In the rows, 128 means zero.
Each path is a new rotation, seen through one point. The rows after it are directions, each followed by how far the rotation turns it, in degrees each step (0 if it stays put).
Each turn is a multiple of 5 degrees from 10 to 175, or 0.
Each row of a path follows its step; steps can be skipped.
path 1
step 8: [135 128 132 132 112 151 108 130 130 145 123 119 137 121 127 129 133 130
 117 140 133 133 127 127 129 124 120 131 123 119 128 114 133 134 140 131
 140 138 118 132 129 131 124 138 126 148 130 121 122 137]
step 10: [132 119 125 117 120 119 108 129 132 139 135 123 135 126 143 133 114 135
 123 115 129 117 127 128 123 122 126 138 142 118 130 132 130 128 125 127
 129 123 130 140 142 126 122 116 138 145 126 138 122 109]
step 12: [128 119 123 114 126 135 124 132 129 134 135 122 127 130 116 123 127 121
 133 129 140 130 132 126 112 128 128 114 142 115 122 131 109 127 119 106
 120 120 119 113 124 128 123 127 134 142 114 131 137 137]
step 13: [121 127 112 117 125 118 124 114 145 120 140 118 123 143 123 117 132 123
 124 131 123 129 122 138 139 132 135 146 129 116 126 116 117 132 133 135
 137 129 120 131 134 125 134 136 119 143 134 130 125 115]
step 15: [127 135 132 130 122 129 128 109 122 131 114 121 112 153 139 123 126 118
 127 111 136 122 140 138 119 129 132 125 127 128 122 121 127 137 133 120
 123 132 125 117 123 117 136 119 143 138 121 135 125 124]
step 16: [119 117 128 133 122 121 113 126 137 131 116 136 129 121 122 129 128 128
 123 126 147 138 129 124 133 126 110 132 119 122 126 120 126 142 126 112
 132 137 131 136 133 136 124 137 116 148 132 115 130 112]
step 21: [134 117 116 131 109 110 133 114 110 124 129 118 123 134 134 121 126 124
 129 122 129 136 119 129 131 120 127 140 139 117 128 134 117 122 137 132
 132 138 121 130 120 120 121 131 130 141 151 123 123 128]
step 23: [131 135 123 126 132 119 118 128 128 136 137 125 113 148 131 136 125 125
 146 116 135 127 133 142 121 134 135 117 136 135 119 122 122 132 122 127
 143 130 117 139 126 135 140 139 146 135 134 130 126 138]
[128 129 127 125 130 130 129 130 127 129 129 129 125 125 130 126 128 128
 129 127 129 125 134 125 126 126 129 130 128 130 125 131 124 127 129 127
 121 130 129 126 131 131 129 125 124 125 125 130 130 131]
140
[130 128 123 129 124 128 129 127 131 127 126 126 129 126 130 128 132 125
 129 122 128 129 127 126 126 126 130 130 128 129 132 129 129 130 126 131
 128 129 126 125 131 131 127 128 125 131 131 130 131 122]
130
[126 130 124 129 134 128 130 129 125 128 127 127 124 128 126 131 125 127
 128 124 129 129 129 128 127 128 129 123 132 125 127 128 129 129 130 127
 127 124 125 125 128 126 128 125 131 128 133 131 128 129]
130
[127 129 127 124 124 128 126 126 129 131 129 130 126 126 127 123 125 128
 129 130 128 131 124 130 125 129 129 127 133 127 129 132 126 122 128 130
 127 128 125 129 128 129 130 132 131 124 129 128 128 125]
35
[129 130 129 127 129 128 128 129 127 125 126 131 130 122 127 128 129 128
 131 131 128 127 125 132 125 123 128 129 133 127 126 125 128 133 128 123
 128 126 131 130 130 127 130 128 128 127 127 125 129 126]
170
path 2
step 2: [136 142 132 141 136 141 130 140 124 120 127 134 121 125 121 131 140 133
 124 114 132 134 150 130 129 138 132 129 132 126 130 133 138 139 123 130
 126 129 127 134 127 129 137 119 120 110 122 128 138 135]
step 7: [123 146 126 131 117 131 131 132 125 127 140 131 130 134 129 126 145 127
 120 124 127 139 131 124 123 130 127 126 122 127 131 120 116 131 120 135
 117 133 144 135 135 132 125 131 124 107 133 118 142 143]
step 8: [120 128 132 129 132 139 141 130 119 138 115 123 134 134 125 117 138 121
 123 129 128 144 122 121 120 129 123 119 122 125 120 114 132 119 112 129
 120 130 130 134 128 112 136 122 123 119 132 117 141 131]
step 13: [121 133 130 135 139 126 139 132 126 125 129 145 132 122 117 122 140 134
 127 129 120 130 128 126 125 135 126 119 126 121 137 124 121 133 121 122
 122 116 118 129 134 107 138 131 113 116 128 118 128 113]
step 16: [115 140 119 129 118 129 131 133 130 130 126 130 128 120 133 126 131 111
 137 131 132 143 127 124 113 122 136 112 116 131 131 126 120 124 131 141
 131 133 128 135 119 128 131 131 124 116 125 113 140 137]
step 17: [117 130 135 126 118 146 132 138 122 138 123 121 127 134 133 114 137 129
 112 130 121 143 128 129 115 130 133 123 121 134 130 131 123 126 119 131
 132 133 148 132 127 131 120 133 114 126 130 120 138 132]
step 18: [128 141 127 131 119 140 140 133 116 141 110 129 134 132 110 123 139 127
 114 130 131 124 129 123 122 129 129 122 128 126 124 122 124 133 127 127
 131 123 130 124 129 130 143 124 123 119 119 109 139 122]
step 22: [124 123 139 137 131 133 137 142 140 116 132 135 125 124 123 119 123 130
 120 130 120 135 128 126 113 141 130 118 122 132 143 139 128 126 129 126
 129 125 131 130 126 123 127 144 105 118 131 127 122 121]
[129 128 129 126 128 131 127 125 124 125 134 129 130 132 126 129 127 127
 128 124 127 129 128 129 127 126 130 129 129 125 126 125 132 130 126 125
 124 128 127 128 126 123 133 124 130 129 130 127 128 128]
65
[131 129 125 129 129 131 128 133 127 129 134 128 133 129 129 126 129 133
 128 126 126 125 128 132 127 131 127 128 130 129 126 125 129 128 128 129
 127 129 129 125 132 134 128 127 125 126 128 130 128 129]
140
[129 132 123 131 123 125 127 126 127 129 128 126 129 125 124 128 127 126
 125 129 132 127 128 129 126 129 130 131 128 131 133 128 129 128 131 128
 122 127 126 127 128 130 131 130 131 126 129 128 127 132]
160
[130 132 127 127 128 132 128 128 127 126 124 120 129 127 130 126 132 126
 124 128 127 127 128 127 131 126 125 126 127 128 127 128 129 128 128 127
 130 125 129 127 126 130 132 126 128 132 127 129 129 132]
40
path 3
step 1: [129 122 126 128 120 129 123 129 129 132 142 123 145 144 133 143 137 127
 115 128 137 121 123 127 133 139 118 127 148 129 120 118 123 122 131 125
 128 130 126 130 131 127 120 131 129 125 139 143 124 129]
step 5: [139 130 135 115 128 123 131 122 118 130 121 139 141 128 113 131 136 133
 144 131 135 134 122 128 123 124 121 130 130 133 133 134 121 126 119 136
 144 124 126 130 130 133 121 136 124 149 129 133 126 131]
step 7: [138 123 123 132 117 131 138 138 126 129 150 142 138 129 135 136 124 139
 128 131 138 123 122 116 127 121 127 127 133 121 125 118 129 135 131 137
 125 124 131 117 129 133 144 117 131 123 135 123 127 126]
step 11: [133 115 132 115 133 124 123 136 122 133 124 137 134 128 135 124 125 143
 132 120 128 134 127 129 126 150 128 132 120 139 138 129 122 121 125 136
 136 120 132 125 123 132 116 113 121 119 124 137 128 132]
step 13: [134 129 129 133 117 128 139 125 124 129 131 142 117 140 140 120 126 120
 126 129 130 128 131 117 131 128 115 117 143 123 111 125 119 122 144 126
 127 127 139 127 129 128 125 123 123 133 123 130 119 141]
step 19: [125 129 118 128 116 139 135 123 123 137 131 130 118 123 123 134 121 142
 134 139 134 118 120 125 123 125 115 114 136 124 125 130 125 124 124 138
 139 134 132 130 126 116 127 131 131 122 141 143 118 133]
step 20: [126 138 133 132 116 126 134 119 118 137 120 130 135 135 114 124 124 132
 127 130 137 128 122 136 123 120 115 117 123 130 115 115 126 120 124 123
 123 138 135 130 136 141 135 120 128 140 138 123 126 125]
step 22: [132 116 130 123 118 130 132 130 115 131 126 132 128 139 129 133 132 145
 125 125 140 129 128 140 117 141 141 143 123 122 140 122 126 134 131 134
 125 125 121 132 114 129 128 119 138 114 133 127 130 128]
[130 128 128 123 128 130 133 127 127 128 130 129 125 130 128 131 126 128
 126 129 133 132 127 130 128 124 129 128 128 130 129 134 129 128 129 129
 127 129 125 130 131 127 129 126 128 130 129 122 131 125]
145
[133 130 129 126 127 130 129 131 131 127 130 129 127 129 127 126 128 126
 130 128 126 127 130 127 130 125 127 133 127 129 126 129 126 128 127 128
 130 124 132 128 129 130 132 131 128 131 129 125 128 136]
135
[128 132 128 127 127 128 126 130 126 128 128 131 125 127 132 133 127 129
 128 126 128 128 128 128 133 131 127 126 130 125 123 127 124 126 127 130
 127 126 128 126 129 124 134 131 126 126 127 128 128 125]
65
[122 125 127 125 129 131 127 127 129 129 128 128 125 128 130 131 126 126
 127 134 127 131 128 129 128 129 126 130 131 128 126 129 129 129 127 126
 129 127 128 133 127 130 128 133 134 127 130 132 127 130]
160
[131 130 131 129 128 132 131 132 131 129 129 131 126 130 126 129 128 128
 123 129 124 128 130 130 123 126 125 124 129 125 127 126 128 131 130 128
 128 126 128 129 121 127 125 129 127 125 130 127 129 126]
115
path 4
step 0: [129 124 123 134 121 120 139 140 132 122 123 134 131 140 125 136 134 129
 123 129 132 130 125 140 123 119 138 124 144 113 122 123 135 114 130 118
 118 132 127 126 133 127 108 134 127 128 122 141 116 131]
step 2: [133 117 118 119 127 142 131 129 130 129 133 138 127 129 108 124 130 131
 122 128 135 132 124 135 135 125 143 131 121 125 130 132 137 124 118 125
 124 130 137 126 127 127 133 130 137 118 119 143 104 134]
step 6: [125 120 120 124 116 140 135 136 132 126 117 132 123 138 119 132 128 135
 125 129 121 138 128 134 118 119 133 135 131 124 124 131 127 117 132 113
 124 145 116 128 124 114 118 129 118 136 118 138 125 121]
step 10: [129 119 117 120 135 120 121 135 120 149 132 143 128 147 127 140 130 127
 128 131 127 122 139 130 136 119 137 131 129 130 130 125 124 125 128 129
 115 134 137 121 124 112 125 131 129 127 118 129 118 120]
step 13: [141 122 138 124 124 127 125 134 130 122 127 131 134 125 121 130 147 118
 129 128 147 142 136 138 145 120 132 132 127 127 129 142 134 125 121 126
 123 140 130 129 116 126 129 133 127 140 123 128 126 140]
step 14: [137 127 108 120 120 128 133 123 140 124 134 135 128 130 128 135 139 123
 123 109 125 133 126 133 137 125 137 129 126 126 134 129 124 121 127 127
 126 140 134 128 136 133 123 130 127 149 119 138 111 130]
step 16: [130 119 124 122 127 119 128 140 117 126 134 132 124 134 124 138 131 128
 120 131 132 125 126 137 131 129 136 142 139 136 128 118 120 107 138 134
 122 132 131 117 129 120 121 125 132 120 113 135 111 133]
step 20: [136 127 116 123 116 136 138 124 134 126 135 134 132 143 129 145 120 116
 129 127 118 130 122 128 126 125 131 134 119 128 138 145 124 118 121 124
 129 136 142 121 127 123 118 121 127 135 117 135 125 131]
[129 131 129 128 130 124 127 124 128 131 130 131 126 127 124 131 127 130
 125 126 129 127 128 127 126 123 127 124 129 128 128 128 125 128 125 127
 132 130 131 126 128 130 128 129 125 131 128 128 130 134]
70
[128 130 126 124 128 129 125 126 132 127 128 127 123 133 127 133 129 127
 130 127 126 127 131 128 126 131 126 129 123 131 127 122 126 125 127 129
 128 127 127 128 130 127 125 126 130 128 125 128 126 130]
175
[128 125 125 129 130 132 130 131 134 123 128 127 129 128 126 127 128 128
 130 125 134 131 127 130 126 128 125 126 125 125 130 127 129 129 125 127
 129 125 131 126 125 126 126 129 124 131 130 127 129 129]
60
[126 128 126 134 130 127 126 129 129 131 126 128 130 125 129 131 129 125
 130 130 128 129 134 130 126 126 125 129 131 130 132 131 128 125 130 132
 125 128 130 128 126 127 127 125 128 130 127 128 128 130]
115
[125 129 125 127 129 122 127 125 130 126 124 126 128 131 132 129 131 127
 127 126 125 130 128 130 128 126 129 126 131 131 129 127 130 134 126 125
 123 125 128 128 129 129 128 130 127 129 130 131 127 126]
100
path 5
step 2: [125 124 128 126 118 128 130 132 123 131 124 138 123 107 135 140 141 119
 136 131 117 134 131 143 134 126 124 127 131 117 128 120 118 128 117 132
 133 127 141 112 133 135 147 123 116 137 122 127 129 108]
step 4: [122 120 133 127 124 147 115 136 128 132 130 120 120 116 133 134 135 127
 128 130 125 125 124 148 130 131 125 118 136 135 121 127 122 114 138 133
 127 140 134 123 136 145 151 131 112 130 126 128 139 132]
step 5: [123 124 111 122 125 128 123 137 130 121 118 136 122 112 111 140 135 125
 136 127 121 125 116 134 125 135 128 116 128 125 125 116 105 130 125 146
 128 139 136 117 122 131 134 125 122 140 124 129 133 130]
step 11: [118 143 115 135 118 145 130 138 127 121 124 136 126 117 126 137 135 126
 136 130 136 133 118 145 133 130 111 134 121 121 141 119 129 133 128 132
 123 121 130 108 135 139 133 124 123 139 133 123 135 122]
step 12: [125 134 127 132 126 131 128 130 132 128 127 124 115 100 128 136 137 135
 133 121 122 135 113 141 132 116 124 123 127 121 127 134 124 121 122 117
 125 144 124 121 133 140 128 146 115 134 134 129 126 111]
step 13: [119 126 126 133 120 132 117 147 122 131 125 117 119 125 111 134 150 130
 139 136 129 117 118 138 133 131 128 128 129 131 125 129 116 133 138 131
 119 126 118 122 140 143 141 132 128 138 136 129 127 117]
step 14: [135 124 119 137 114 141 120 128 123 126 130 143 134  98 119 141 127 136
 128 124 123 123 123 152 136 130 130 126 126 126 124 117 121 119 134 130
 125 129 131 117 134 136 134 120 125 136 135 129 128 120]
step 17: [124 116 115 129 120 129 139 139 125 112 115 125 137 112 132 136 126 131
 133 118 130 130 119 152 130 129 121 127 124 133 117 121 123 116 126 142
 124 132 126 122 123 134 145 127 119 137 124 133 123 133]
[131 130 127 131 129 126 128 127 133 125 127 125 127 128 126 131 127 128
 128 130 126 128 127 126 134 126 127 127 125 130 130 127 129 125 125 127
 125 129 130 132 131 127 128 133 128 123 126 124 130 126]
120
[133 131 127 130 128 127 129 129 126 124 127 134 132 130 126 130 127 128
 129 131 131 128 125 128 126 128 127 128 125 123 125 127 126 128 127 129
 130 126 130 126 128 124 134 127 128 126 129 128 129 126]
125
[130 124 129 128 124 128 130 129 126 129 126 128 130 125 128 128 128 125
 129 128 129 124 130 130 135 125 131 130 132 128 124 133 125 128 125 126
 127 127 131 130 126 128 132 125 127 128 125 127 126 130]
25
[128 126 130 127 130 124 136 127 128 127 130 126 127 131 132 130 127 125
 127 127 131 134 131 129 129 131 126 131 127 129 129 125 131 128 126 128
 127 128 128 125 130 128 132 127 126 130 127 126 125 127]
45
path 6
step 1: [139 132 120 130 134 130 119 129 135 129 119 128 116 119 128 133 131 124
 119 134 126 127 121 130 137 125 128 118 128 129 118 118 122 127 123 122
 137 131 139 144 133 148 126 126 130 148 114 128 109 128]
step 6: [107 129 135 137 137 125 128 133 130 130 133 118 124 121 135 128 142 123
 136 147 120 113 136 128 145 133 130 127 129 126 132 122 122 142 120 134
 124 135 134 122 129 136 132 133 134 127 129 130 144 126]
step 8: [125 130 118 115 128 137 135 114 134 117 121 123 129 136 117 126 131 130
 119 127 137 129 129 117 126 117 148 130 114 127 109 137 128 118 133 122
 137 136 121 118 120 129 128 119 131 122 124 135 133 132]
step 10: [144 121 123 126 114 112 124 120 120 137 136 138 132 132 123 119 121 129
 136 120 118 133 136 111 126 136 118 127 129 129 141 120 128 131 139 114
 124 125 123 132 133 125 112 123 123 141 128 126 132 126]
step 15: [128 122 121 139 122 124 131 133 125 127 136 144 132 121 120 127 138 142
 119 126 124 128 128 135 129 128 122 127 127 133 131 142 119 104 125 142
 133 113 129 116 120 126 131 133 139 139 137 132 135 128]
step 17: [142 135 128 122 135 128 116 120 129 128 137 123 125 133 127 128 128 133
 143 126 131 127 134 133 118 128 121 116 131 122 126 135 124 140 132 135
 113 138 141 134 120 122 136 129 135 118 114 139 107 126]
step 21: [124 116 138 143 121 135 132 138 132 130 124 117 139 112 136 125 124 127
 126 130 124 120 131 126 130 131 128 122 137 126 126 122 130 136 121 148
 116 134 123 119 131 131 128 123 117 133 134 126 152 122]
step 22: [120 130 119 120 133 129 135 140 110 137 135 121 131 122 144 135 123 130
 137 121 122 132 115 122 142 125 123 106 135 128 137 129 117 125 136 116
 129 128 126 126 115 131 123 126 127 117 128 122 132 121]
[132 126 125 131 127 124 129 126 126 128 128 131 128 127 124 128 124 130
 130 129 126 129 127 126 127 128 126 129 129 129 127 133 124 128 129 123
 129 125 129 126 126 125 130 129 130 123 125 130 131 125]
145
[130 129 127 130 127 125 122 127 126 129 130 129 127 127 127 123 125 127
 129 128 128 133 128 128 127 127 132 129 127 130 127 124 133 127 127 129
 126 126 128 130 129 128 132 125 127 128 124 125 127 132]
45
[126 133 129 123 128 130 127 127 128 125 124 130 128 126 126 124 126 132
 131 131 130 128 125 126 125 126 127 128 128 125 131 128 128 129 127 129
 129 130 127 123 129 124 131 125 128 129 128 133 125 128]
120
[131 130 128 129 125 126 131 130 129 124 132 128 121 128 130 127 129 130
 124 129 132 128 126 130 127 130 127 129 128 132 130 130 128 128 128 128
 130 125 130 131 129 123 126 128 124 131 127 129 126 128]
25
[126 130 128 130 125 125 129 126 127 130 127 125 128 135 126 127 131 127
 128 130 130 129 132 125 128 131 130 127 128 132 130 127 127 130 130 125
 133 127 127 122 129 129 127 126 127 127 130 127 128 131]
20
